In the rows, zero is written as 128.
Rows swapped in pairs by one turn or mirror: which row each one swaps with
q_537: [168 156 137 114  75  88 143 138 118 130 118 103  96  99 129 101 144 111
 114 120 166 104 118]
q_909: [145 149 116 102 109  65 142 117 119 116 118 101  92 120 170 112 155 157
 125 138 134 123 132]
q_101: [132 153 123 123  75 115 113  91 117 112 104 102 108 118 141 102 167 113
  87 122 123 151 152]
q_959: [114 116 140 134  92 120 129 127 120 111 118 103 106 105 110 113 144 107
 102 136 117 106 138]
q_482: [120 159 139 117  69  64 152 127 119 109 123 124 105 114 149 104 144 127
 116 132 168 181 137]
q_723: [122 163 112 143  88  75 165 132 120 124 126 109 101 119 131 120 116 138
 129 150 133 131 136]
q_603: [139 139 146 133  64 105 144 137 122 103 105 112  85 115 143 124 125  91
 117 101 127 168 131]
q_382: [125 131 145 120  95  76 128 144  96 127 106 113  88 136 153 102 132 127
 114 169 116 146 131]
q_459: [140 128 133 110 106  66 120 153 104 129 134  90  93 115 142 105 148 121
 146 130 145 154 110]
q_924: [125 129 115 112  74 105 152 138 147 112 116 128  88 104 161 136 119 129
 120 103 145 129 152]
q_943: [135 140  93 133 104 112 176 142 122 125 114 103 101 104 127 105 145 146
 123 134 130 107 125]
q_637: [155 144 143 141  52 109 168 121 115 126 115 122 124  96 160  99 157 146
 117 125 143 142 138]
q_39: [169  93 139 112  93  95 138 117 121 118 117 130 108 108 145 111 167 104
 112 129 134 169 148]
q_283: [111 141 130 114  57  78 134 117 105  93 123 104  93 143 138  85 125 133
 120 140 143 139 138]
q_131: [144 121 127 118  80 106 109 126 114 123 113 119 101 106 106 109 153 137
 111 134 111 101 132]
q_46: [134 112 122 128  95  83 149 174 116 134 120 105 108 125 114 101 159 138
 121 158 146 154 124]
q_484: [125 129 137 117  82  86 164 159 125 122 110 131 111 120 146 105 108 117
 139 128 155 136 149]
q_5: [117 144 101 140  82  97 147 164 126 112 114 128 111  94 122 114 130 121
 111 155 150 143 158]
q_598: [133 136 128 141  49 119 109 127 122 107 114 109 122 118 110 119 157 115
 111 124 144 145 145]
q_510: [124 141 108 146 101  87 138 115 131 148 100 104  96  89 163 107 151 111
 111 148 120 151 144]
q_88: [146 166  84 125  99 103 147 119 112 132 117 109  92 114 174 111 155 112
 118 141 124 143 125]
q_972: [139 134 114 125  56 110 134 139 125 117 110 129  88 120 124 113 134  88
 104  97 158 144 123]
q_815: [144 136 150 137  61 118 170 140 121  88 118 116 120 115 113  98 138 130
 114 119 155 139 140]
q_395: [162 129 153 129  62  70 130 152 113 107 100 129 110 118 150 102 140 129
 111 135 125 154 150]
q_455: [130 132  82 113  94  70 148 140 120 120 114 113 100 118 134 105 152 107
 118 122 148 188 144]
q_900: [136 174 137 106  74 131 133 167 114 127 110 110 100 113 151  93 144 131
 131 130 138 147 128]
q_643: [152 118 142 131 105  85 160 147 118 115 117 103 111 104 131 113 153 140
 127 128 147 193 135]
q_276: [122 145 134 100 119  69 123 119 123 130 123  85  98 115 122  88 148 105
 113 141 127 134 133]
q_446: [136 110 126 111 103 104 169 147 106 118 131 109 101 107 126  94 170 113
 132 114 171 149 113]
q_764: [154 108 145 118  84  66 136 120 124 119 120  95 103 100 179 114 154 136
 109 120 160 139 127]
q_297: [141 115 157 123  78 121 127 121 109 107 102  89 111 125 115  87 151 111
  98 124 123 138 146]
q_849: [138 111 150 129  92 103 133  94 113 119 113 111 104 114 127 111 151 153
 100 116 152 117 137]
q_274: [128 138 182 120  95  90 132 140 123 108 114 114  88 127 131 123 150 101
 122 131 141 128 141]
q_799: [143 111 123  92  79  83 151 148 121 109 138 121 100 123 115 106 170 135
 134 126 161 144 117]
q_500: [131 140 128 117  51 116 138  99 108 102 104 124 114 117 137  93 146 106
  84 117 135 158 154]
q_684: [151 105 128 123  62 108 150 156  99 114 119 115 104 120 115 106 168 124
 126 153 160 153 119]
q_249: [113 122 122 103 100  79 148 122 151 143 127 106  86 111 126 116 138 154
 102 108 137 146 134]
q_37: [123 125 105 107  67  74 156 127 142 133 105 104  77 103 131 117 136 146
 106 100 124 153 139]
q_682: [120 135 149 132 101  89 150 105 132 133 104  92  96 115 129 103 150 143
  93 125 105 128 146]
q_739: [145 164 127 127  76 122 160 110 116 124 116 125  89 113 149  99 171 132
 101 114 169 125 135]
q_255: [127 149 134 120  52  84 143 125 123  95 112 124 122 105 151  96 127  96
 105 121 146 165 151]
q_589: [124 150 157 129  82  85 150 107 120 112 117 114 100 114 153 100 149 108
 120 134 161 189 140]
q_73: [153 155 140 125  92 128 142 132 127 133 117  99 112 115 172 118 154 133
 127 135 141 108 132]
q_187: [152 135 108 117  78  74 167 151 129 114 110 132 107  81 147 137 132 114
 127 123 128 149 139]
q_168: [112 128  76 108  91  97 159 123 106 139 117 119  95 122 127 103 167 135
 133 120 153 141 128]
q_9: [137 152  65 121 100  86 144 137 119 123 122  95  99 109 140 111 152 109
 113 137 145 163 126]
q_167: [128 130 119 109 122  82 123 121 111 116 116 104 108 106 163 107 147 127
 138 163 121 125 139]
q_371: [165 125 140 108  66 102  91 130 123 117 115 117 106 122 115 112 157 111
 121 132 134 158 148]
q_44: [162 119 164 125  71  69 140 133 125 118 110 120  98 125 155  94 154  95
 121 115 150 147 136]
q_173: [137 186 152  99  75 108 152 119 111 113 114 111 105 109 145 109 157 127
 115 129 119 131 125]
q_421: [145 150  80 130  98 105 118 153 114 116 114 118  95 120 111  98 155 106
 121 124 130 159 142]
q_310: [140  98  94 110 119  86 162 136 124 115 125  84  96 117 131 108 151 123
 127 127 146 150 133]
q_370: [148 129 151 121  84 125 120 145 117 132 117 118 106 111 124 109 153 153
 107 132 126 182 131]
q_199: [128  96 156 113  75  94 122 115 118 118 123 119 102 115 162 109 156 123
 112 126 108 130 149]
q_554: [145 155 133 112  67 123 124 133 108 112 113  97  99 111 129 116 154 156
 115 136 122 180 128]
q_349: [126 136 108 100  74 110 139 105 134  90 122 119 112 117 133  91 173 120
 101  98 147 141 160]
q_760: [118 116 117 117  80  90 134 104 112 121 111 100  92 106 112 110 143 135
 109 130 146  91 129]
q_525: [107 143  89  93  86 135 135 134 114 111 120 109 115 101 147 106 159 122
 117 146 140 139 125]
q_865: [169 113  89 138  63  90 131 136 113 126 112 102  98 105 171 105 157 135
 125 134 136 141 130]
q_693: [138 119 121 100  80 107 164 140 106 105 121 141 107 109 138 120 140 124
 118 175 135 127 151]
q_702: [128 118  98  73  98  77 130 116 128 137 122 116  87 121 134 101 166 132
 130 129 137 140 141]
q_551: [136 152 106 147  84  94 128 113 118 147 100 123  94  96 169 115 155 132
 100 142 114 140 140]
q_317: [135 123 108 121  55 121 147 129 122 114 115 130 100 118 103 107 150  97
 101 133 134 170 153]
q_718: [133 153  85 105  90 113 136 106 121 127 123  89 100  95 115  97 160 122
 112 120 157 141 128]
q_427: [111 147 105  98  98 108 155 134 120 119 112  87 106  87 171 103 157 125
 124 131 117 145 126]
q_162: [132 115 133 104 118  92 146 150 113 134 104 115 102  81 160 112 172 125
 135 132 141 128 135]

q_815 is swapped with q_943
q_554 is swapped with q_37
q_865 is swapped with q_283
q_167 is swapped with q_44
q_446 is swapped with q_959
q_924 is swapped with q_900
q_370 is swapped with q_249
q_455 is swapped with q_101
q_739 is swapped with q_5

